In the rows, zero is written as 128.
Each path is a new rotation, seen through one point. The rows after it are directions, each followed by how far the rotation turns it, in degrees each step (0 if it stays put).
Each turn is a multiple of 5 degrees from 10 to 175, or 0.
Each row of a path follows its step; steps can be skipped.
Path 1:
step 0: [122 114 128 129 109 133 131 137 129 115 122 122 132 117 119 116 125 121
 123 129 113 133 125 130 121 124 143 130]
step 1: [123 122 133 128 116 142 123 123 134 114 127 132 137 118 124 119 126 125
 125 129 113 136 134 128 137 111 140 123]
step 2: [132 133 125 130 119 137 118 127 129 131 117 127 133 125 131 112 129 127
 120 125 117 149 130 126 131 114 145 119]
step 3: [141 136 126 125 113 131 120 132 125 132 121 130 141 113 126 126 123 126
 121 122 121 149 137 122 137 121 130 131]
step 4: [130 143 121 128 122 131 130 143 134 138 126 121 143 121 132 133 125 128
 135 124 115 143 136 119 136 117 128 120]
step 5: [135 134 123 133 127 128 137 141 125 131 114 118 137 116 133 129 129 138
 136 119 126 134 145 111 125 124 137 124]
step 6: [129 122 116 130 127 135 145 136 139 128 118 121 135 117 130 123 126 124
 132 125 131 134 142 105 133 129 123 127]
step 7: [129 137 124 133 136 137 136 132 139 118 111 132 126 116 134 116 130 127
 135 129 125 128 133 109 125 123 115 120]
step 8: [132 130 121 126 126 128 123 120 138 131 104 123 128 123 132 115 130 123
 126 121 127 118 132 111 121 126 115 122]
step 9: [136 126 122 120 121 128 134 129 130 130 108 126 135 121 128 124 122 120
 130 125 124 120 112 118 121 117 106 126]
step 10: [134 130 129 124 134 131 127 120 131 125 115 120 141 127 128 136 127 123
 133 126 113 112 115 113 124 111 123 128]
step 11: [139 120 126 122 132 131 130 133 122 127 116 115 134 133 131 125 124 111
 129 129 117 119 116 115 115 119 139 136]
Speeds:
[130 128 131 125 123 129 128 122 132 122 125 125 123 128 127 128 125 126
 128 123 126 128 121 131 129 127 129 125] | 40
[132 125 127 129 126 124 125 127 124 132 123 124 126 130 128 125 130 128
 124 124 131 128 130 126 123 133 134 130] | 125
Path 2:
step 0: [131 130 129 127 124 109 130 120 125 126 126 125 123 140 119 135 131 125
 115 138 122 124 118 124 125 121 113 122]
step 1: [133 129 119 130 121 121 115 137 137 135 132 137 136 134 133 111 117 124
 125 135 125 142 129 128 122 120 134 124]
step 2: [130 139 128 130 145 119 136 128 127 126 136 138 115 127 140 126 135 130
 128 123 120 132 135 145 124 131 132 123]
step 3: [125 128 141 139 140 133 129 119 119 123 135 129 129 130 129 124 120 130
 133 135 147 127 125 120 112 130 135 133]
step 4: [129 128 127 121 134 128 124 121 124 123 120 111 121 117 124 123 136 133
 133 133 117 137 128 118 133 124 135 146]
step 5: [136 117 123 129 124 129 129 134 129 124 128 136 125 118 116 126 130 127
 118 118 141 129 110 134 138 125 134 134]
step 6: [112 128 128 138 127 127 134 140 135 142 112 122 124 125 131 141 129 116
 126 122 129 134 128 132 119 125 126 131]
step 7: [125 132 120 130 116 126 136 117 135 132 137 139 137 120 130 137 122 124
 145 127 131 130 135 127 133 135 123 135]
step 8: [137 130 140 120 113 129 127 133 112 123 127 129 125 129 146 135 131 125
 126 126 124 111 132 123 127 128 127 136]
step 9: [127 128 132 125 118 142 130 138 131 136 138 121 133 129 122 121 126 147
 132 128 118 123 115 126 122 134 127 122]
step 10: [125 122 118 129 135 129 119 131 138 116 121 120 126 135 129 125 124 130
 119 126 124 119 135 139 134 146 119 132]
step 11: [133 127 117 122 134 136 131 117 127 131 118 129 144 130 124 137 127 126
 121 127 135 124 132 126 123 127 141 109]
Speeds:
[130 134 135 128 127 129 134 130 126 128 124 127 129 131 127 125 130 131
 128 119 132 129 126 131 127 126 126 125] | 115
[128 129 131 131 136 125 125 126 124 125 130 132 128 132 127 126 127 126
 127 130 125 136 126 128 130 122 127 125] | 25
[127 135 128 132 130 124 128 122 127 129 127 122 132 126 132 131 123 130
 126 128 131 126 126 125 134 129 128 127] | 95
[130 122 130 128 133 126 131 128 128 130 121 128 130 129 122 125 127 125
 128 126 125 127 126 124 132 134 131 128] | 60
Path 3:
step 0: [116 128 119 110 134 123 121 137 123 130 153 124 126 130 142 141 135 122
 130 121 117 128 135 134 122 118 142 123]
step 1: [129 125 132 120 122 152 118 119 136 132 135 126 140 132 141 129 127 137
 140 150 144 135 130 132 130 131 135 135]
step 2: [110 124 117 118 145 126 144 107 126 128 125 111 133 112 136 123 130 129
 128 127 130 124 118 127 116 128 123 126]
step 3: [120 136 131 132 148 125 125 138 132 137 146 131 132 131 136 125 122 131
 115 135 124 121 131 134 129 136 151 142]
step 4: [134 116 122 133 131 131 119 130 130 124 136 118 134 119 137 141 115 142
 133 147 131 129 145 124 118 137 113 120]
step 5: [114 121 129 139 140 130 125 118 101 133 131 122 136 119 126 136 132 131
 130 123 147 119 120 135 137 125 135 127]
step 6: [123 119 138 120 150 147 129 145 129 140 126 131 133 133 126 117 121 138
 119 119 129 133 140 123 114 131 129 130]
step 7: [134 146 116 134 136 125 130 133 115 117 127 129 123 117 135 133 132 129
 124 141 146 137 144 136 116 134 119 134]
step 8: [111 108 128 127 136 129 130 152 123 121 142 122 133 131 127 138 137 116
 130 130 138 134 116 130 134 123 123 127]
step 9: [124 116 126 118 125 147 135 122 120 127 130 145 140 126 136 134 136 130
 130 128 127 132 153 122 119 125 143 133]
step 10: [112 142 137 120 135 127 125 124 134 127 125 123 132 129 135 130 136 127
 139 137 143 129 122 146 103 121 117 134]
step 11: [115 130 116 125 141 128 134 141 143 119 126 121 147 114 140 126 137 126
 128 130 127 132 128 125 144 137 140 135]
Speeds:
[125 136 126 124 132 130 129 129 129 128 122 128 127 127 130 120 124 130
 124 127 131 130 125 127 129 129 126 131] | 85
[131 129 132 131 134 126 132 126 134 131 126 128 125 126 125 125 135 128
 127 126 127 128 129 132 121 131 130 128] | 95
[132 125 121 133 128 137 130 128 134 126 126 128 130 131 126 126 126 130
 129 129 127 126 133 125 127 127 128 130] | 140
[130 126 134 124 129 133 124 128 130 127 130 132 126 123 127 125 123 125
 126 130 124 132 134 130 131 128 131 129] | 130
[127 125 137 129 126 129 129 131 133 130 128 122 130 135 127 128 126 125
 126 131 132 131 127 124 128 131 127 130] | 155
[128 126 125 128 127 129 128 134 125 131 123 134 125 128 124 131 130 122
 126 126 134 133 131 128 126 127 126 127] | 35
Path 4:
step 0: [139 139 124 133 128 123 127 122 125 138 127 114 124 122 126 126 118 130
 136 116 119 120 119 130 139 108 123 137]
step 1: [122 134 121 123 119 107 119 124 137 113 135 133 134 128 136 128 118 134
 143 121 127 127 130 139 130 127 132 120]
step 2: [126 121 118 136 113 123 132 138 120 131 124 134 115 127 132 124 130 137
 131 144 113 144 126 136 130 126 132 122]
step 3: [131 139 116 134 128 128 124 136 128 141 112 133 125 121 129 122 111 129
 121 129 133 122 132 140 130 120 124 146]
step 4: [128 139 127 131 126 117 114 128 137 117 118 134 126 130 137 125 139 120
 122 115 138 131 134 144 128 132 140 121]
step 5: [131 132 129 141 122 136 127 135 125 128 128 137 127 119 129 134 137 117
 122 133 110 144 128 122 142 121 141 124]
step 6: [145 146 141 130 132 120 123 127 122 131 126 127 130 114 119 134 112 126
 127 134 125 120 132 129 128 123 131 139]
step 7: [132 124 139 134 117 109 121 122 131 128 125 120 130 135 131 129 126 126
 137 111 127 134 136 131 116 120 140 119]
step 8: [122 117 128 138 109 119 133 144 138 127 127 137 130 124 126 139 130 133
 132 131 114 132 131 119 136 119 125 133]
step 9: [150 126 128 127 120 115 127 129 126 128 127 127 119 116 133 124 123 140
 116 129 127 122 127 138 129 131 115 144]
step 10: [137 128 128 135 130 129 127 127 135 130 125 130 131 133 148 120 133 128
 135 107 128 129 132 147 133 115 126 118]
step 11: [120 135 119 134 133 123 129 139 137 117 134 137 120 115 136 128 135 136
 136 135 120 127 132 123 148 122 140 127]
Speeds:
[126 132 129 131 125 126 123 121 126 129 126 127 132 125 135 125 128 126
 129 128 130 125 128 126 123 129 122 129] | 120
[126 128 129 126 130 127 126 129 133 124 128 133 131 125 125 126 124 128
 129 131 126 118 131 128 131 132 129 133] | 140
[126 134 127 121 130 125 128 132 128 125 132 129 127 123 130 134 126 130
 127 127 134 131 128 127 125 127 127 133] | 135
[133 127 126 127 129 126 133 128 129 124 128 124 129 128 129 128 131 131
 131 124 124 127 136 124 129 128 121 128] | 35
[129 131 130 126 125 129 126 121 124 126 131 125 127 125 120 130 128 124
 133 127 128 126 129 123 130 124 132 126] | 55
[128 128 131 128 128 130 126 123 126 129 127 133 126 127 126 129 131 134
 126 135 123 133 129 126 129 128 125 134] | 115
Path 5:
step 0: [120 130 119 122 107 126 129 144 134 144 128 128 131 138 119 134 125 136
 128 126 149 132 122 136 123 122 122 129]
step 1: [124 129 121 128 113 118 120 141 119 145 126 126 125 133 140 126 134 119
 127 137 122 119 123 149 126 117 126 122]
step 2: [128 125 130 131 130 132 120 118 130 150 119 126 131 123 127 123 119 119
 127 128 104 128 131 144 129 116 134 118]
step 3: [114 127 133 127 119 131 129 123 140 141 118 124 139 122 109 132 116 127
 122 108 120 137 129 130 121 129 128 128]
step 4: [120 134 129 119 109 109 133 134 122 138 123 115 124 126 119 127 131 126
 121 113 137 121 123 128 116 128 121 136]
step 5: [140 133 130 122 121 115 131 129 128 148 130 119 115 128 133 113 126 128
 127 131 133 112 129 136 119 114 135 125]
step 6: [131 133 135 131 126 136 132 135 149 148 137 129 132 125 130 121 115 138
 133 125 121 128 131 144 130 115 136 121]
step 7: [110 133 136 126 117 132 127 137 133 139 130 120 143 122 128 141 129 133
 130 112 125 135 123 144 138 119 120 132]
step 8: [116 125 130 116 117 120 124 118 121 133 119 113 132 127 124 131 141 121
 118 126 129 123 122 135 128 104 123 134]
step 9: [130 122 130 119 118 125 135 116 141 133 126 123 126 136 121 108 127 125
 112 134 118 124 125 136 113 115 134 125]
step 10: [127 131 138 123 120 125 141 132 138 138 133 123 134 128 132 112 117 134
 124 120 120 140 128 146 116 142 129 128]
step 11: [120 133 143 113 126 119 127 132 121 146 124 113 139 120 139 132 122 136
 133 123 139 132 136 139 128 131 126 134]
Speeds:
[129 127 125 129 129 126 131 127 129 130 136 131 126 130 132 127 130 125
 128 128 122 128 130 132 127 130 137 127] | 90
[126 123 127 125 128 128 125 128 125 130 121 130 134 133 130 126 127 126
 124 131 126 131 129 130 124 134 127 126] | 45
[125 128 127 131 125 131 124 122 129 125 130 130 133 125 129 130 128 118
 125 126 126 126 127 129 131 124 125 127] | 65
Path 6:
step 0: [138 142 136 124 141 137 116 137 129 142 137 129 121 132 130 131 125 114
 140 125 125 136 128 136 123 139 124 134]
step 1: [127 131 137 131 133 116 134 126 141 117 134 146 128 120 139 123 132 128
 139 137 128 131 134 121 124 140 144 126]
step 2: [111 123 130 133 132 108 128 149 131 126 132 125 136 132 134 136 130 124
 128 120 140 125 123 138 126 120 129 132]
step 3: [126 132 117 124 121 129 149 127 126 147 128 136 138 119 125 137 137 120
 124 140 132 129 124 120 124 116 129 129]
step 4: [127 137 128 133 123 129 133 118 132 136 146 135 132 140 123 123 138 136
 128 110 123 128 122 130 125 134 111 135]
step 5: [123 123 130 132 136 143 126 124 134 128 138 141 118 111 121 141 129 134
 131 128 131 130 146 137 137 133 127 121]
step 6: [126 119 133 131 127 120 124 125 126 116 123 125 136 120 122 119 142 133
 148 133 130 121 120 140 140 123 129 136]
step 7: [126 122 127 136 130 128 136 120 126 130 115 111 138 125 135 137 133 125
 119 122 147 126 130 116 142 123 124 119]
step 8: [134 129 128 128 128 145 111 123 116 143 124 133 144 138 129 128 126 127
 132 134 131 128 118 126 123 125 112 128]
step 9: [142 136 136 132 133 143 127 132 127 128 130 132 134 124 133 126 131 133
 126 120 119 128 135 120 137 153 139 133]
step 10: [122 124 134 133 144 124 116 138 120 109 138 126 129 129 140 130 130 147
 133 139 131 131 130 131 118 126 134 124]
step 11: [119 130 128 122 129 121 138 153 123 129 111 124 141 114 128 123 130 128
 120 130 121 122 127 127 132 122 131 122]
Speeds:
[132 128 121 125 124 127 124 129 126 132 128 131 126 130 127 130 132 127
 123 128 132 127 126 122 128 132 123 129] | 80
[126 130 127 125 129 131 127 132 120 130 124 132 126 127 127 132 128 123
 132 131 127 129 130 134 127 126 125 124] | 135
[130 124 131 129 126 126 123 131 128 131 128 126 129 133 128 123 134 127
 129 125 126 131 134 131 125 123 127 132] | 170
[124 131 129 126 125 127 130 124 132 127 129 127 127 126 123 132 133 130
 122 130 127 123 131 134 125 127 125 130] | 40
[129 128 130 125 136 132 126 127 126 124 134 133 125 127 124 122 131 126
 124 127 129 131 128 130 128 131 130 127] | 80
Path 7:
step 0: [127 122 122 114 138 118 130 119 131 133 118 126 139 130 145 147 135 124
 132 134 108 130 128 130 132 115 124 135]
step 1: [135 131 125 121 118 146 134 144 123 126 128 122 142 117 134 136 143 120
 120 117 128 133 117 137 132 116 134 130]
step 2: [120 109 132 122 131 140 144 128 128 128 119 121 120 121 121 141 120 115
 124 137 142 133 125 115 129 120 131 120]
step 3: [134 133 120 126 117 126 128 135 122 135 110 123 129 138 135 129 117 125
 122 152 124 113 131 131 135 120 143 126]
step 4: [147 128 127 111 133 124 127 129 126 122 127 113 126 144 129 126 136 120
 143 134 126 138 112 129 136 117 126 130]
step 5: [123 125 126 112 113 140 128 143 114 125 142 122 121 117 129 128 132 138
 134 138 123 135 122 120 118 127 129 115]
step 6: [128 127 139 122 129 139 126 126 137 121 114 134 118 124 135 134 111 130
 131 147 125 122 124 137 124 121 109 117]
step 7: [135 127 127 134 123 111 131 151 124 120 106 128 123 128 126 129 136 134
 132 129 114 125 123 137 124 114 123 132]
step 8: [141 125 132 121 125 129 145 133 143 137 137 121 120 114 137 130 141 125
 139 130 122 130 129 115 127 116 122 138]
step 9: [124 138 143 136 116 147 133 136 127 133 118 133 117 120 134 126 139 123
 119 136 127 126 111 120 129 137 133 120]
step 10: [135 128 139 134 142 122 149 120 122 130 108 130 123 133 123 128 128 126
 138 146 122 135 133 132 130 131 131 114]
step 11: [129 148 123 113 121 117 135 141 121 130 121 129 134 129 136 114 136 124
 130 140 121 141 138 127 124 129 132 142]
Speeds:
[127 127 131 121 130 133 130 129 129 128 130 130 126 123 126 127 128 134
 131 125 130 125 124 128 131 130 134 133] | 100
[125 121 126 128 129 123 133 127 125 131 131 127 128 126 126 131 128 133
 131 130 125 128 134 123 126 128 130 126] | 135
[130 127 131 127 127 127 133 129 130 121 127 135 130 130 125 128 125 132
 121 132 133 131 131 128 127 125 129 128] | 90
[124 126 131 125 128 130 123 129 130 130 130 127 121 125 130 126 128 124
 123 130 132 128 132 122 122 127 130 127] | 110
